In the data rows, the value 50 means zero.
Some points:
array([26, 52, 38, 67, 73, 46, 67, 39, 61, 35, 38, 58, 29, 66, 21, 59, 43, 22, 63, 74, 48, 64, 48, 58, 67, 47, 42, 24, 27, 71, 44, 45])
array([47, 57, 32,  2, 51, 77, 64, 59, 37, 75, 46, 22, 51, 48, 69,  5, 79, 58, 57, 32, 51, 29, 53, 62, 30, 35, 49, 73, 73, 42, 28, 63])
array([28, 47, 38, 66, 73, 45, 67, 36, 62, 26, 41, 61, 28, 62, 24, 54, 40, 29, 66, 74, 57, 64, 52, 58, 62, 42, 43, 22, 24, 67, 43, 47])
array([30, 55, 43, 68, 71, 45, 62, 41, 61, 37, 36, 56, 33, 64, 19, 61, 42, 22, 61, 72, 42, 63, 47, 55, 67, 49, 45, 28, 27, 73, 44, 40])
array([53, 61, 57, 27, 45, 63, 60, 19, 27, 73, 59, 40, 72, 34, 65, 43, 68, 50, 41, 34, 58, 55, 44, 60, 54, 50, 43, 56, 48, 42, 32, 56])
array([51, 69, 64, 60, 40, 43, 30, 41, 74, 46, 50, 73, 41, 27, 52, 36, 30, 53, 57, 54, 38, 59, 57, 53, 58, 77, 48, 39, 46, 42, 56, 62])
array([49, 39, 50, 68, 66, 39, 39, 40, 55, 44, 41, 51, 25, 44, 42, 71, 33, 53, 31, 72, 72, 73, 52, 31, 62, 34, 31, 48, 42, 44, 44, 50])
array([49, 59, 48, 48, 59, 50, 73, 43, 35, 62, 37, 51, 54, 51, 30, 56, 60, 45, 44, 62, 44, 51, 40, 66, 52, 61, 54, 22, 35, 75, 44, 60])
array([55, 65, 62, 54, 32, 46, 33, 51, 74, 62, 59, 86, 54, 51, 54, 36, 43, 34, 64, 40, 22, 40, 62, 57, 60, 63, 46, 44, 62, 44, 65, 61])
array([39, 28, 37, 56, 58, 50, 43, 70, 52, 34, 50, 44, 51, 50, 48, 63, 47, 44, 60, 52, 62, 54, 56, 42, 54, 32, 54, 60, 50, 52, 50, 34])
array([51, 67, 52, 45, 53, 54, 69, 31, 35, 71, 38, 56, 63, 56, 34, 57, 59, 45, 37, 55, 42, 61, 34, 64, 61, 59, 51, 29, 36, 67, 41, 65])
array([63, 51, 65, 61, 31, 49, 46, 68, 44, 40, 83, 59, 70, 70, 63, 59, 54, 45, 43, 32, 36, 31, 33, 46, 31, 59, 70, 56, 62, 39, 84, 31])
array([37, 64, 27,  4, 49, 76, 72, 58, 43, 67, 37, 33, 51, 63, 62,  5, 72, 45, 68, 39, 49, 35, 56, 71, 30, 34, 57, 61, 65, 48, 31, 54])
array([48, 59, 54, 32, 51, 61, 61, 21, 27, 68, 54, 45, 72, 51, 55, 57, 66, 47, 41, 43, 47, 60, 37, 62, 63, 55, 46, 45, 43, 54, 37, 62])
array([48, 54, 48, 53, 63, 47, 77, 44, 36, 55, 39, 52, 50, 51, 27, 56, 58, 44, 45, 64, 50, 49, 43, 66, 49, 61, 54, 16, 32, 79, 45, 59])
array([49, 39, 34, 33, 41, 60, 40, 61, 57, 43, 52, 54, 66, 26, 55, 36, 49, 52, 69, 52, 69, 43, 65, 48, 53, 29, 51, 66, 51, 43, 45, 38])
array([64, 40, 69, 69, 48, 47, 39, 35, 37, 70, 56, 25, 43, 51, 70, 59, 54, 69, 42, 42, 23, 48, 48, 39, 41, 67, 55, 72, 66, 47, 59, 77])
array([55, 41, 54, 60, 48, 56, 40, 53, 39, 60, 56, 41, 41, 47, 71, 41, 57, 65, 51, 32, 46, 34, 78, 51, 22, 59, 75, 59, 61, 43, 51, 59])
array([47, 33, 50, 68, 65, 39, 40, 44, 56, 42, 40, 48, 28, 47, 43, 69, 35, 53, 40, 67, 68, 67, 61, 33, 56, 34, 36, 54, 45, 48, 47, 47])
array([38, 27, 40, 60, 61, 46, 44, 67, 52, 29, 52, 38, 46, 55, 43, 73, 46, 56, 62, 52, 61, 56, 53, 44, 51, 34, 59, 56, 45, 56, 51, 20])
array([64, 52, 63, 72, 63, 27, 43, 38, 50, 52, 32, 43, 26, 47, 34, 78, 36, 64, 17, 69, 57, 79, 31, 28, 72, 60, 28, 36, 38, 54, 42, 53])
array([21, 40, 25, 32, 78, 66, 85, 56, 45, 44, 35, 30, 31, 82, 48, 33, 72, 36, 71, 58, 66, 44, 59, 75, 31, 30, 58, 41, 51, 66, 41, 57])
array([55, 42, 58, 66, 51, 52, 38, 44, 36, 63, 55, 33, 34, 56, 72, 51, 56, 63, 44, 32, 38, 40, 74, 45, 27, 59, 71, 65, 63, 40, 50, 64])
array([52, 61, 63, 56, 38, 46, 32, 48, 74, 54, 57, 84, 50, 44, 56, 33, 40, 40, 64, 47, 29, 45, 60, 56, 57, 70, 46, 40, 56, 47, 65, 65])
array([58, 78, 68, 67, 39, 36, 28, 33, 72, 46, 49, 70, 40, 26, 50, 44, 26, 62, 41, 53, 51, 71, 47, 43, 63, 78, 42, 42, 45, 29, 53, 63])
array([43, 63, 46, 30, 32, 64, 56, 69, 57, 90, 47, 61, 56, 81, 64, 28, 67, 35, 59, 29, 12, 22, 67, 71, 30, 48, 64, 61, 84, 45, 63, 66])
array([44, 28, 44, 53, 49, 46, 43, 62, 56, 40, 44, 45, 51, 46, 45, 54, 45, 61, 68, 53, 58, 49, 66, 47, 51, 42, 59, 57, 48, 58, 54, 27])
array([54, 28, 46, 47, 50, 42, 45, 66, 55, 33, 34, 41, 45, 33, 38, 43, 42, 46, 70, 59, 42, 39, 71, 45, 45, 50, 55, 65, 46, 68, 50, 34])
array([63, 45, 58, 52, 30, 51, 51, 73, 43, 38, 85, 60, 74, 66, 65, 62, 51, 47, 42, 37, 44, 27, 22, 42, 33, 50, 59, 60, 61, 43, 88, 50])
array([47, 32, 35, 41, 47, 57, 41, 62, 59, 39, 52, 50, 64, 32, 50, 40, 47, 51, 68, 54, 67, 45, 65, 46, 52, 27, 53, 62, 48, 49, 46, 42])
array([69, 64, 66, 72, 58, 25, 43, 33, 53, 55, 27, 51, 28, 44, 29, 72, 35, 61, 12, 67, 54, 78, 32, 30, 76, 66, 27, 29, 38, 55, 41, 55])
array([74, 73, 76, 68, 31, 28, 28, 42, 70, 50, 59, 63, 53, 34, 53, 55, 28, 79, 23, 47, 54, 63, 26, 27, 67, 73, 26, 50, 55, 21, 62, 62])
array([51, 47, 32, 31, 43, 60, 47, 70, 50, 30, 66, 47, 55, 35, 57, 50, 46, 72, 49, 45, 75, 43, 50, 38, 47, 27, 44, 68, 53, 28, 34, 29])
array([86, 68, 79, 69, 26, 22, 27, 48, 68, 47, 62, 54, 66, 34, 54, 62, 27, 88, 15, 43, 56, 55, 12, 19, 66, 72, 20, 52, 58, 21, 66, 60])
array([62, 43, 58, 59, 37, 53, 49, 70, 41, 37, 82, 55, 63, 66, 67, 58, 57, 37, 40, 34, 38, 30, 35, 43, 27, 52, 66, 60, 62, 41, 77, 43])
array([29, 49, 24, 14, 62, 72, 77, 63, 45, 50, 33, 35, 43, 73, 55, 15, 71, 38, 72, 51, 58, 35, 61, 75, 28, 31, 59, 51, 60, 58, 40, 56])
array([50, 46, 33, 31, 41, 60, 44, 65, 53, 42, 57, 51, 62, 30, 57, 41, 51, 56, 62, 47, 72, 43, 58, 46, 52, 29, 47, 67, 54, 37, 37, 32])
array([52, 29, 45, 51, 58, 40, 45, 60, 53, 33, 32, 39, 35, 35, 40, 52, 39, 42, 61, 66, 48, 45, 70, 38, 45, 45, 46, 62, 45, 67, 45, 42])
array([52, 66, 51, 35, 52, 59, 64, 27, 32, 73, 44, 54, 67, 52, 42, 53, 60, 45, 34, 51, 44, 62, 33, 63, 67, 56, 45, 36, 38, 63, 39, 71])
array([38, 26, 39, 60, 62, 48, 44, 68, 51, 32, 50, 37, 48, 53, 46, 70, 47, 45, 58, 54, 61, 56, 55, 42, 53, 34, 54, 59, 48, 55, 51, 28])
array([60, 57, 72, 66, 28, 46, 43, 59, 47, 52, 77, 64, 67, 70, 67, 56, 54, 57, 48, 27, 39, 37, 44, 55, 33, 67, 76, 51, 63, 31, 79, 20])
array([49, 57, 57, 31, 48, 62, 59, 21, 25, 64, 56, 41, 75, 47, 62, 54, 67, 45, 41, 35, 49, 57, 41, 61, 58, 56, 47, 52, 46, 47, 36, 52])
There is one direction along which these points spread out most. Take the direction at right angles to it along which they spread out most. Go by this last direction. How far along it is each point below, from 0 to 99? The average is 50, and the first point in the table lies past the average. One standard deviation of the points above along it is 16.
array([51, 47, 32, 31, 43, 60, 47, 70, 50, 30, 66, 47, 55, 35, 57, 50, 46, 72, 49, 45, 75, 43, 50, 38, 47, 27, 44, 68, 53, 28, 34, 29]) 45
array([55, 65, 62, 54, 32, 46, 33, 51, 74, 62, 59, 86, 54, 51, 54, 36, 43, 34, 64, 40, 22, 40, 62, 57, 60, 63, 46, 44, 62, 44, 65, 61]) 36
array([49, 57, 57, 31, 48, 62, 59, 21, 25, 64, 56, 41, 75, 47, 62, 54, 67, 45, 41, 35, 49, 57, 41, 61, 58, 56, 47, 52, 46, 47, 36, 52]) 46
array([21, 40, 25, 32, 78, 66, 85, 56, 45, 44, 35, 30, 31, 82, 48, 33, 72, 36, 71, 58, 66, 44, 59, 75, 31, 30, 58, 41, 51, 66, 41, 57]) 75
array([43, 63, 46, 30, 32, 64, 56, 69, 57, 90, 47, 61, 56, 81, 64, 28, 67, 35, 59, 29, 12, 22, 67, 71, 30, 48, 64, 61, 84, 45, 63, 66]) 32
array([52, 66, 51, 35, 52, 59, 64, 27, 32, 73, 44, 54, 67, 52, 42, 53, 60, 45, 34, 51, 44, 62, 33, 63, 67, 56, 45, 36, 38, 63, 39, 71]) 56
array([74, 73, 76, 68, 31, 28, 28, 42, 70, 50, 59, 63, 53, 34, 53, 55, 28, 79, 23, 47, 54, 63, 26, 27, 67, 73, 26, 50, 55, 21, 62, 62]) 28
array([51, 69, 64, 60, 40, 43, 30, 41, 74, 46, 50, 73, 41, 27, 52, 36, 30, 53, 57, 54, 38, 59, 57, 53, 58, 77, 48, 39, 46, 42, 56, 62]) 43
array([47, 32, 35, 41, 47, 57, 41, 62, 59, 39, 52, 50, 64, 32, 50, 40, 47, 51, 68, 54, 67, 45, 65, 46, 52, 27, 53, 62, 48, 49, 46, 42]) 53
array([86, 68, 79, 69, 26, 22, 27, 48, 68, 47, 62, 54, 66, 34, 54, 62, 27, 88, 15, 43, 56, 55, 12, 19, 66, 72, 20, 52, 58, 21, 66, 60]) 22
array([28, 47, 38, 66, 73, 45, 67, 36, 62, 26, 41, 61, 28, 62, 24, 54, 40, 29, 66, 74, 57, 64, 52, 58, 62, 42, 43, 22, 24, 67, 43, 47]) 82
